One turn or mirror swaps these rows in pairs. Which row does each one swap with?
z835: -167	-61	194	-154	163	83	-29	-446	91	152	309	91	-250	38	-213	3	-105	7	-11	-5	-194
z683: -234	-366	9	26	466	219	337	-243	40	-13	-49	409	-121	-301	-196	-46	243	118	84	68	-273
z374: -75	87	308	10	590	36	-70	-149	126	-142	-319	312	-18	-443	175	70	144	71	62	142	-476
z638: -229	193	109	-83	428	196	168	-98	109	-270	-320	505	-232	-344	63	-162	28	215	69	-77	-485
z504: -84	105	121	75	112	-31	304	-152	-210	-68	-129	3	-168	-130	-196	65	166	-131	-96	-30	136
z547: -73	-183	-209	-105	76	241	-41	-489	86	21	60	-22	-330	-195	-63	-47	-119	56	-46	176	-239
z232: -283	-219	171	8	213	162	206	-241	-109	-231	-253	-83	-119	-177	341	83	23	-133	-170	135	-243
z971: 25	206	424	28	454	-15	162	-257	-109	90	-432	47	-206	-247	124	61	306	130	-67	161	-283
z935: -242	224	-122	-341	-97	181	278	-383	55	-46	113	140	-230	28	-75	62	106	-39	-134	99	-124
z304: -89	-80	262	-199	64	-115	22	-96	-53	-157	37	-108	-199	-163	-196	302	-122	8	-14	6	-379
z448: -161	-34	84	-82	150	188	260	-194	-347	-331	-43	266	-128	-48	61	146	146	227	-149	-105	48
z735: -191	275	11	29	137	124	250	-509	407	-66	-81	177	-176	-70	-21	136	147	298	-181	161	-81
z996: -112	-47	36	225	63	82	-170	-184	395	-154	-155	16	-129	-201	165	-172	100	-75	-104	162	-172
z749: -173	-85	30	13	385	117	-54	-55	66	-70	-355	227	-84	-268	-37	-324	211	385	137	-67	-272
z307: -212	300	218	-65	255	329	56	-238	-44	-261	-320	411	-327	-343	215	-184	-20	-97	13	105	-309
z607: -85	-92	148	-18	138	180	681	-167	56	-43	-132	244	-299	-109	169	94	273	231	-180	-77	-352
z309: -85	47	197	-319	412	82	210	-353	-468	11	-157	123	-229	-219	-6	14	219	-81	34	56	-336
z286: -68	3	138	26	162	201	-151	-87	-428	-93	-169	204	-159	-63	-122	291	64	-38	-41	-43	-311
z334: -38	-129	227	16	266	97	349	-242	-32	3	-96	163	-244	-313	-229	-6	27	-417	-45	-132	-210
z446: -10	182	377	-58	266	-176	96	-74	72	-111	-168	52	-287	-270	102	-8	100	179	71	-236	-506
z729: -129	114	65	-183	163	169	-199	-97	-396	14	-18	150	-122	-213	241	-21	60	229	-198	40	-224
z885: -151	-29	150	168	256	155	270	138	353	-6	-8	209	-290	-39	-163	-37	-60	59	-302	41	-379
z643: -87	167	114	72	111	184	89	-177	618	-144	-33	196	-215	-173	203	64	100	-25	-102	11	-341
z488: -45	-95	63	187	310	-119	-23	-146	371	178	157	13	-321	-88	-144	-15	164	78	-76	107	-398
z130: -86	-51	147	-55	-7	48	209	-133	143	-66	249	-135	-207	66	-197	54	213	154	-209	-4	-190
z372: 48	239	235	-232	-55	0	331	-203	46	-7	-253	30	13	10	53	113	388	-47	-52	248	-368
z788: -204	-65	109	-32	304	170	-174	-332	479	-99	-31	39	-144	-141	-10	10	74	-209	-122	113	-212
z657: -151	-19	169	-129	321	129	186	84	501	-79	-96	46	-153	-128	-37	-89	249	-227	-134	11	-288
z11: -34	-65	282	257	451	156	-104	-216	73	-165	-200	572	-195	-282	-21	128	1	110	-159	29	-324
z403: -302	65	-128	-150	36	446	160	-187	-57	-207	-334	352	-24	-239	6	-134	119	8	-49	228	-133
z872: -163	142	319	13	430	-19	216	-89	202	-55	-56	160	-281	-93	-14	148	-165	250	56	-207	-487
z45: -281	16	122	-275	308	239	86	-126	511	-99	-17	102	-57	-79	49	94	138	313	-187	241	-359
z586: -141	15	68	-353	246	133	-51	52	342	27	-228	27	-97	-176	223	-57	187	325	-43	152	-262
z114: -314	9	95	-132	158	-151	429	-196	82	-92	-267	32	76	-206	-183	-50	236	155	158	266	-335
z812: -104	2	35	-98	217	361	345	-448	-166	31	-210	331	-281	-166	-98	-138	37	213	-8	347	-11
z213: -256	-67	120	-136	266	196	181	-309	-306	13	15	181	-165	-233	79	-95	395	481	-128	185	-247
z519: -200	106	276	66	-64	-150	294	-260	-47	56	217	33	-254	-23	-230	-23	195	116	-130	67	-261
z254: -27	173	184	39	239	151	-224	-197	-44	-185	-307	454	-303	-378	203	11	-18	63	-125	-38	-460
z387: -208	155	11	196	351	190	-150	-38	-133	-106	-122	326	-193	-135	144	-47	216	478	-72	88	-474
z199: -154	-252	50	-366	86	376	-25	-294	-68	-210	-109	131	-211	-123	128	125	15	399	42	100	-349
z285: -33	-140	239	-236	5	-19	280	-351	-83	-2	-87	93	-256	-72	-188	-216	-80	-16	37	382	-169
z302: -92	102	66	-162	439	131	511	-633	1	-183	-50	202	-148	-263	98	148	92	244	-14	3	-412
z873: -223	62	-56	209	-138	30	315	173	-41	-86	-186	118	-214	-175	48	-116	183	-53	-20	134	-336
z650: -204	79	-178	-130	-9	275	44	-508	28	-170	18	360	-150	-104	-121	-73	103	-142	-228	288	-260
z34: -61	-27	183	54	297	81	35	-366	-383	-146	-101	147	-217	-177	25	-50	280	-354	-141	-71	-332
z434: -155	-139	144	-153	-82	-47	94	-482	154	-164	-221	560	-165	-191	-143	209	31	36	96	30	-265
z668: -119	-9	198	-171	289	126	116	-267	-363	-75	-93	197	-185	-246	-51	-172	122	524	0	183	-467
z828: -129	41	121	-187	339	101	64	-250	392	-120	28	244	-203	-274	-121	64	199	-337	-136	2	-27

z372 is swapped with -> z302
z935 is swapped with -> z309
z285 is swapped with -> z448
z586 is swapped with -> z872
z199 is swapped with -> z304

